which system made each run:
Nen, path 1 (10 x 20):
[14 -16 -9 43 -6 10 17 -25 -48 -38 60 3 -19 11 -23 -4 -40 -55 45 24]
[31 1 -18 -44 10 18 -46 15 59 27 -65 -36 16 -10 -12 -20 -11 34 21 -10]
[-54 9 60 -27 5 -44 45 -5 -39 17 9 31 8 24 35 35 3 -2 -40 7]
[37 17 -54 44 0 21 1 11 -24 -30 15 -27 -38 -42 -27 5 30 -55 22 -22]
[1 -15 9 8 -26 4 -26 2 56 2 -20 16 56 4 25 -40 4 90 -4 -13]
[-24 -28 50 -21 9 -17 19 -24 -19 -6 50 20 -37 51 -3 12 -23 -63 13 35]
[28 28 -64 -14 14 46 -32 24 18 34 -46 -34 -26 -45 -22 7 16 -26 -23 -3]
[-52 -1 18 24 -3 -25 20 -11 -29 -8 2 27 51 7 30 16 -16 85 -34 -14]
[39 0 0 10 0 -17 28 -15 -12 -52 42 -24 -35 12 -45 -16 -13 -53 64 16]
[37 9 6 -40 -19 32 -33 37 53 53 -61 3 27 -13 19 -15 11 19 -3 -17]
Nen, path 2 (10 x 20):
[19 -20 -11 43 -2 16 10 -36 17 -15 87 30 -2 -16 31 46 5 14 -26 -35]
[-20 -9 -6 3 -1 48 -41 32 31 -48 2 -20 -21 35 -48 -38 7 22 30 60]
[8 -4 3 -12 2 -20 15 -27 -5 80 -39 42 16 15 -1 -31 -65 -20 -33 24]
[-20 -1 -10 -22 33 9 10 -1 -34 -4 18 -61 1 -32 4 97 -23 -9 14 -23]
[10 59 -10 1 -17 -38 9 25 -16 -58 -42 -13 12 -12 -17 -44 51 43 0 6]
[54 -21 40 36 -24 -10 30 -6 10 25 30 67 11 25 25 -9 -15 -15 34 -51]
[-42 -50 14 -19 6 38 -37 21 51 4 12 -56 -20 -8 -1 5 41 -43 23 8]
[-16 26 -29 -15 -2 -13 -33 -31 -21 8 -18 38 0 -2 31 -42 10 6 -88 43]
[18 -3 -34 44 42 19 12 -19 -21 -10 44 21 -29 20 -29 62 -54 28 12 -27]
[-13 10 12 -15 -15 10 32 36 42 -14 -30 -51 25 -11 -62 -24 -4 34 32 48]
kab, path 3 (10 x 20):
[-1 13 19 -14 -27 -32 -22 4 -1 -82 4 -9 -1 11 16 -57 71 8 20 12]
[64 -17 2 -3 -11 23 -20 -11 73 50 14 54 -19 10 26 -14 8 -12 -20 -34]
[-77 -41 9 21 23 59 -19 14 -11 12 35 0 -23 24 -11 44 -20 -11 -18 33]
[-4 22 -62 21 7 -25 -11 -46 -42 -21 -19 -13 4 -20 -25 -60 -24 -5 -27 49]
[59 9 -5 -21 24 -17 10 -19 7 11 -16 -6 25 4 -2 42 -61 51 43 -52]
[-28 23 60 -39 -6 -4 46 60 -8 -13 -21 -22 -18 24 -30 22 31 -25 34 22]
[12 15 -8 33 -45 -17 18 2 -20 31 -15 23 25 -51 41 -33 56 -40 -41 -27]
[-23 -49 2 24 18 13 -46 -17 38 -38 43 -11 6 2 31 26 25 55 10 -51]
[12 1 10 -33 -4 17 -20 -11 44 -25 31 17 -40 45 -29 -46 -6 -6 -16 83]
[26 -7 -28 31 4 38 -7 -7 -36 72 -16 39 0 -2 -3 11 -70 -35 -12 -6]
kab, path 4 (10 x 20):
[30 -10 18 -34 -26 18 -26 7 21 -8 -6 -11 -13 23 -21 -63 -8 -60 45 60]
[-13 -4 -18 -7 20 15 -26 4 -18 88 -56 32 4 -7 31 20 -23 -11 -43 -35]
[-57 7 -16 10 43 -31 22 -19 -31 -55 36 -35 -28 -4 -15 53 16 19 -19 -3]
[77 41 -19 3 -44 1 27 1 23 -35 12 -2 25 -26 -28 -49 -1 22 16 32]
[1 -41 57 10 -7 12 -2 28 7 47 -23 36 24 43 21 6 -29 5 55 -46]
[-65 -18 7 -33 20 -20 -14 -8 -4 6 -9 -42 -38 -12 5 -2 49 -70 -31 23]
[41 44 -60 8 -10 20 -22 -20 -7 -13 16 22 14 -40 27 13 8 42 -67 -5]
[5 -22 21 43 17 9 18 9 14 -39 32 26 -18 56 -45 7 -30 52 60 -15]
[-2 -17 23 -28 -23 -6 26 -1 25 46 -21 -31 12 -14 -28 -47 -21 -70 16 57]
[-13 12 -14 -20 7 9 -48 4 -65 27 -42 2 33 -22 66 38 -7 3 -22 -41]
paka, path 5 (10 x 20):
[24 48 28 -53 11 -14 -1 25 -28 7 -56 42 -6 60 -8 -4 -31 32 13 17]
[12 11 -2 25 12 -26 68 23 10 62 -39 -12 -17 -32 -32 24 16 -40 5 -55]
[-28 -6 4 5 -30 4 2 13 -12 -50 21 -67 49 -63 28 17 46 9 16 -12]
[24 -12 14 2 -22 -10 -58 -14 -10 -54 14 44 -11 41 39 -65 29 -7 25 -5]
[19 -41 1 5 16 34 -7 -12 88 53 31 24 -45 22 -24 0 -12 -24 -14 5]
[-68 9 -8 -11 5 45 3 13 -32 15 8 -20 14 -15 -2 45 -20 5 -58 65]
[10 31 -43 25 18 -45 -6 -40 -85 -23 -28 18 8 5 -3 -18 -42 24 -1 -14]
[51 6 26 -25 10 -37 44 -2 58 0 -8 -13 9 6 -29 14 -21 49 50 -40]
[-12 22 57 -31 -40 22 27 72 -3 11 -23 -13 10 -10 12 9 52 -44 14 16]
[-11 -27 -45 59 -9 8 -42 -12 -29 5 -3 -2 -9 -41 28 -27 47 -50 -13 -46]
kon, path 6 (10 x 20):
[-19 31 9 28 -34 35 25 57 -25 30 -47 39 21 14 -28 -32 -7 17 -18 43]
[-9 -40 9 14 13 -23 33 -28 -28 46 -4 -29 32 -27 5 37 -59 -32 39 -40]
[-8 15 14 -63 17 -47 -20 1 25 -59 -16 -55 -16 -1 7 -1 61 20 16 -17]
[52 30 4 27 -22 7 1 16 -8 7 -3 91 -27 34 18 -27 29 1 -24 -27]
[-4 -46 -27 59 -7 54 8 -10 31 19 57 -26 -2 -40 -23 18 -15 -38 11 5]
[-63 -13 18 -44 -14 -11 -34 -13 -4 -16 -14 -33 43 -5 33 -31 8 20 -30 61]
[40 23 -7 -27 37 -22 -22 -27 -46 7 -20 52 -24 55 4 11 -63 15 7 -15]
[15 25 -20 16 21 19 53 37 46 -1 5 -37 -32 -22 -71 44 12 17 5 -6]
[-37 12 39 22 -56 -10 34 36 -47 -6 -13 2 56 -26 34 -18 43 -9 -4 4]
[35 -48 -6 5 11 -24 -47 -45 -7 3 -1 -2 3 12 26 -29 -30 -31 62 -51]
kon, path 7 (10 x 20):
[25 50 -6 -36 -9 -10 -31 22 -22 19 -70 48 -5 26 20 -43 20 7 -33 6]
[16 -22 -20 61 26 21 30 -12 9 22 46 18 -15 -6 -18 62 -35 8 13 -57]
[-40 3 11 -13 -30 -10 18 9 13 -48 11 -63 21 -34 -17 -33 48 -12 0 60]
[34 3 16 -23 -14 -1 -45 -3 -39 32 -40 57 27 30 58 -25 -32 3 7 -20]
[-5 -34 -18 17 57 -1 12 -21 52 6 33 -21 -60 11 -49 46 -14 -5 15 -29]
[-21 53 2 -21 -39 -1 25 26 -11 -20 -8 -12 18 -38 7 -15 58 -1 -59 53]
[24 -17 -6 43 -9 20 -32 -10 -61 5 -8 35 35 16 27 -3 -56 10 50 -37]
[-13 -36 11 -19 28 -28 22 -18 90 -1 11 -49 -24 8 -52 -8 1 10 21 9]
[-1 53 28 -52 -26 4 5 31 -38 9 -11 34 -1 3 47 19 40 -26 -53 22]
[6 -23 -57 80 24 24 -32 -10 -41 -5 -5 6 -12 -6 -16 3 -28 4 35 -54]
paka, path 8 (10 x 20):
[-2 -12 -40 47 13 30 -5 19 -2 -19 19 -44 -40 -41 -25 19 46 -54 24 -34]
[-18 -12 -5 27 -35 17 -32 -15 30 -47 32 9 43 -11 27 -43 26 68 -29 27]
[15 -32 34 -16 6 -5 -11 -34 -13 19 30 55 -20 63 12 -16 -58 -43 18 24]
[-9 9 -44 -23 42 32 -11 16 37 51 -45 -38 -27 -13 -53 25 -30 3 -22 15]
[-32 43 6 3 -6 -34 47 2 -59 -12 -6 11 33 -23 31 41 15 46 -51 -13]
[48 3 -2 28 -2 -33 21 -7 -34 -51 7 -12 -8 8 -27 -24 -12 -23 88 -31]
[23 -13 26 -26 -32 24 -18 34 92 27 -28 -12 30 -10 5 -30 31 23 14 -6]
[-52 -25 36 -5 -2 7 -10 2 -31 25 24 20 -22 9 51 21 34 -71 -39 2]
[4 -4 -83 37 32 19 -42 -37 -4 -40 23 -27 -39 -19 -35 -12 -8 1 -14 14]
[12 16 23 -8 -11 -1 16 -9 22 -13 22 47 37 36 7 6 -39 96 -22 28]
fibe, path 9 (10 x 20):
[69 50 -7 -14 -29 1 -19 31 -5 -37 -25 12 8 -14 30 -13 57 15 15 -42]
[-7 -43 37 45 -2 4 16 21 74 9 17 36 -27 34 -16 -21 40 12 23 -35]
[-27 -39 -9 -4 -16 26 -14 -27 32 18 44 -26 -12 -28 1 -26 12 -73 -34 61]
[-7 2 -37 -17 19 41 -76 -24 -30 -4 2 22 11 18 33 12 -46 39 -33 24]
[-14 17 -10 10 51 -45 47 -22 -21 -20 -1 -3 -19 31 -58 27 -55 49 12 3]
[33 47 22 -26 -41 -7 74 27 -21 13 -10 -25 42 -42 -8 23 -8 -22 12 21]
[-11 -13 20 17 -21 5 -29 44 -31 21 -62 15 32 3 38 -21 29 -6 39 -61]
[-1 -25 -9 6 25 -57 -10 -36 44 -20 12 -11 -50 -3 4 -28 66 -31 -6 -45]
[36 6 -1 -20 -20 64 -24 11 52 -27 74 12 -24 0 12 20 25 -3 -27 34]
[-41 -29 -17 56 6 53 -18 9 1 21 -4 28 3 36 -35 -28 -50 30 -8 46]
fibe, path 10 (10 x 20):
[17 4 51 14 -32 -4 23 20 -20 -59 32 18 41 29 12 7 -12 44 65 -8]
[9 -7 19 -17 -8 -21 15 23 36 44 -58 -10 -18 14 -42 -65 7 -53 31 16]
[-21 -14 -1 -23 4 7 -24 -8 10 50 5 12 -3 -29 64 43 36 -24 -67 -33]
[-12 -11 -41 48 23 30 -44 -8 -35 -76 44 -13 -31 11 -12 15 8 10 27 -13]
[44 27 -14 -1 -19 -14 32 -18 56 -12 6 13 15 1 -45 -51 -24 53 -18 50]
[-36 -29 73 -30 -14 17 26 15 -11 57 2 18 33 27 25 37 -46 -18 12 17]
[-25 10 -46 -2 33 -13 -29 2 -62 4 -58 -42 -25 -23 -10 -4 8 -56 7 -16]
[49 37 -23 -1 0 -32 5 -18 17 -34 15 17 7 -24 29 21 37 62 -32 -55]
[4 -25 52 29 -25 32 33 40 33 -37 44 10 -8 37 -32 -4 10 -1 64 14]
[-10 -13 -13 -7 -22 13 -18 -7 29 63 -37 -2 6 -20 -7 -68 1 -53 -35 49]
zik, path 11 (10 x 20):
[-3 31 -1 26 8 -25 54 -3 -66 -70 37 -10 -5 -7 -14 44 1 12 22 -8]
[60 18 18 -4 -45 -9 13 32 16 -18 -34 -17 33 -15 -8 -51 20 -2 72 -17]
[-14 -42 62 -13 -25 24 -10 19 45 48 22 32 11 14 56 12 24 -20 -9 -24]
[-41 -18 -37 16 13 18 -47 -24 -19 -18 29 -8 -48 -9 6 -18 37 -59 -46 31]
[32 31 -68 16 9 8 -26 -26 20 -14 -12 13 8 -10 -18 -27 -26 78 -43 13]
[-12 -20 38 8 24 -10 46 -7 5 8 15 17 4 49 -42 27 -77 38 38 13]
[-14 14 15 -43 2 -16 25 23 -41 37 -57 -53 7 -25 -15 9 -12 -69 28 11]
[14 28 -1 -14 -4 -9 -13 16 -27 -5 -12 8 12 -28 65 48 49 17 -22 -72]
[10 -15 11 44 -12 -18 17 -10 28 -72 64 10 -31 9 -13 -26 59 -2 21 -12]
[32 -3 -6 5 -48 51 -15 14 53 24 -1 12 25 -9 -17 -67 -11 -14 0 61]
zik, path 12 (10 x 20):
[-53 24 -33 4 28 12 -1 33 8 -40 -24 -58 -23 -17 -52 10 41 34 -17 22]
[40 36 9 27 -31 -33 52 -12 -43 10 -6 63 40 2 12 -23 -34 30 -12 -4]
[15 -52 23 -10 11 16 -14 -2 23 -2 24 -46 0 5 -5 29 -29 -37 87 -29]
[-48 22 27 -46 -17 -8 -8 37 11 7 -41 -14 1 -9 20 -19 71 -6 -52 29]
[49 9 -33 44 2 9 -12 -35 -33 -2 42 68 -31 5 25 9 -5 -18 -31 -35]
[-18 -32 -26 29 9 23 -9 2 57 -33 12 -62 6 -16 -59 -16 -5 41 40 18]
[-16 20 47 -41 -27 -17 23 3 -22 36 -30 40 40 27 18 -22 -34 11 -34 55]
[20 -17 -21 -6 46 2 -28 -17 -32 20 -1 -8 -46 7 8 49 -23 -58 30 -56]
[-32 28 -12 -2 0 -15 30 26 33 -34 -14 -51 8 -45 -18 13 67 51 -29 0]
[48 18 27 26 -44 2 24 -3 -43 -22 39 71 20 24 22 -23 -22 -3 10 15]

runs to name:
path 13 (2 x 20):
[35 2 -2 -33 14 53 -55 14 17 -48 43 -10 -24 23 13 54 -1 20 33 -11]
[-41 9 11 41 -5 10 18 35 12 13 -23 56 -28 42 -36 -47 23 19 -38 35]

paka
path 14 (2 x 20):
[-37 -8 13 6 30 -39 67 1 -15 6 -9 -58 -8 -17 -45 38 -14 -29 36 -16]
[26 40 12 -36 -25 -43 -1 19 -11 -24 -45 -19 25 -29 41 -21 67 3 7 -38]

kon
path 15 (2 x 20):
[-30 -2 -15 6 16 44 -9 11 48 0 24 11 -43 32 -50 -13 -5 18 -44 70]
[12 -4 -27 38 -7 1 17 -43 -58 28 11 28 26 -6 -8 -18 -84 -20 -5 29]

kab
path 16 (2 x 20):
[-24 33 -19 -23 -15 1 19 -14 -37 21 6 -18 29 -59 33 31 6 -12 -79 34]
[19 23 -33 41 17 -3 -20 -3 -67 -68 5 8 -1 15 -4 12 -11 45 40 -37]

Nen
path 17 (2 x 20):
[-38 -19 45 -21 26 -2 -19 45 2 8 -56 -5 8 53 -3 14 -12 44 55 -30]
[7 25 -3 -18 -7 -55 45 -7 16 22 -15 -11 -30 -35 -10 -31 58 -62 -42 7]

paka
path 18 (2 x 20):
[-21 -17 -42 28 9 -14 -56 -23 -1 -30 -14 4 -39 12 -8 -80 42 -20 -15 13]
[39 10 -31 -8 8 13 7 -37 62 35 17 23 10 -7 -13 2 -46 59 -51 19]

zik
path 19 (2 x 20):
[59 -4 4 27 -19 -5 30 -20 -22 52 20 49 9 -20 34 16 -24 -54 -2 -46]
[-33 -38 -18 4 14 30 -43 0 41 -48 34 -72 -10 -23 -7 14 38 4 25 -1]

kon
path 20 (2 x 20):
[27 -14 -23 4 -12 28 -18 -5 50 -58 42 -64 15 -37 -19 1 14 26 40 3]
[12 4 44 -33 -19 12 -19 21 16 22 -33 60 13 64 8 -47 -24 29 0 38]

kab
path 21 (2 x 20):
[-21 42 6 14 -8 11 19 17 -54 -55 18 28 15 26 -10 15 -20 67 -16 47]
[41 -9 -5 37 2 -14 32 5 -6 16 -29 -6 -7 12 -57 -34 -45 -29 75 -18]

Nen
path 22 (2 x 20):
[15 2 -30 -9 -7 -3 -18 -4 82 -2 -11 -31 -14 -42 -6 -42 71 1 -32 -6]
[-9 -15 33 8 -20 39 -8 -4 -19 -17 79 46 3 15 55 45 7 -7 -26 6]

paka
path 23 (2 x 20):
[-34 20 33 -36 18 -10 32 27 30 -16 -3 4 -40 54 -56 -8 4 18 -9 65]
[31 27 -29 30 -8 19 27 16 -56 66 -38 24 4 -27 -12 10 -38 -48 -7 -16]

zik
path 24 (2 x 20):
[67 40 1 -37 -11 15 6 26 48 22 -16 31 -51 17 -28 -22 26 -36 -12 17]
[-42 -20 -11 56 -6 62 1 32 -19 41 15 8 12 -30 18 53 13 -10 -32 -29]

kon
path 25 (2 x 20):
[-17 15 -26 -44 40 5 -72 -15 -25 17 -46 26 -17 34 24 1 -25 27 -47 13]
[8 29 -11 14 41 -46 71 -19 1 10 12 21 -44 10 -41 46 -16 20 -30 -26]

paka
path 26 (2 x 20):
[-38 22 12 37 3 -10 50 21 -7 15 -21 45 23 22 -20 5 -18 78 -39 10]
[29 5 15 -2 -11 -19 55 -10 -49 -8 17 -36 16 -22 -18 21 -39 -59 62 1]

kon
path 27 (2 x 20):
[-48 -37 43 -27 -4 0 17 -11 55 43 32 -2 -12 -2 20 9 25 -45 -51 28]
[2 12 -55 25 -7 54 -65 -14 -59 -30 27 6 2 -20 33 2 -2 -13 -31 22]

kab
path 28 (2 x 20):
[-5 44 -14 -48 18 24 -15 5 -47 5 15 5 -23 -11 37 75 4 -16 -59 12]
[-16 27 -46 77 16 -3 18 26 -26 -40 -25 6 -14 -1 -48 -6 18 55 3 -30]

Nen
path 29 (2 x 20):
[34 8 -9 11 16 34 34 6 -16 1 57 -7 -37 -14 -16 81 -17 -48 13 -19]
[-45 8 -20 42 -14 27 -17 42 -8 -35 -38 -24 35 -4 -30 -38 17 67 9 25]

paka
path 30 (2 x 20):
[4 -3 19 7 -29 78 8 37 4 61 17 45 16 4 10 30 -32 -18 -25 30]
[-82 -36 -21 18 39 -10 -9 -20 -45 4 -16 -61 3 -17 -19 16 -26 -22 10 8]

kon
path 31 (2 x 20):
[45 21 10 -72 27 10 1 -5 58 4 13 0 -32 31 -26 41 -34 29 -1 19]
[-29 47 10 19 -8 29 44 71 -47 31 -41 23 -9 3 -23 29 15 -5 -22 8]

paka
path 32 (2 x 20):
[-58 -30 27 -3 22 -30 23 -27 -16 58 -21 16 37 16 11 21 -60 31 -25 -1]
[1 28 -10 -38 20 -34 8 -10 -77 -31 -10 -54 -10 -20 0 38 -5 -51 30 -4]

fibe
path 33 (2 x 20):
[-47 20 30 -19 15 8 23 59 25 41 -50 4 -2 12 -11 38 27 46 -32 -12]
[-2 12 -6 43 0 -52 49 -25 -81 -11 13 9 -8 -20 9 11 4 -49 8 -36]

kon
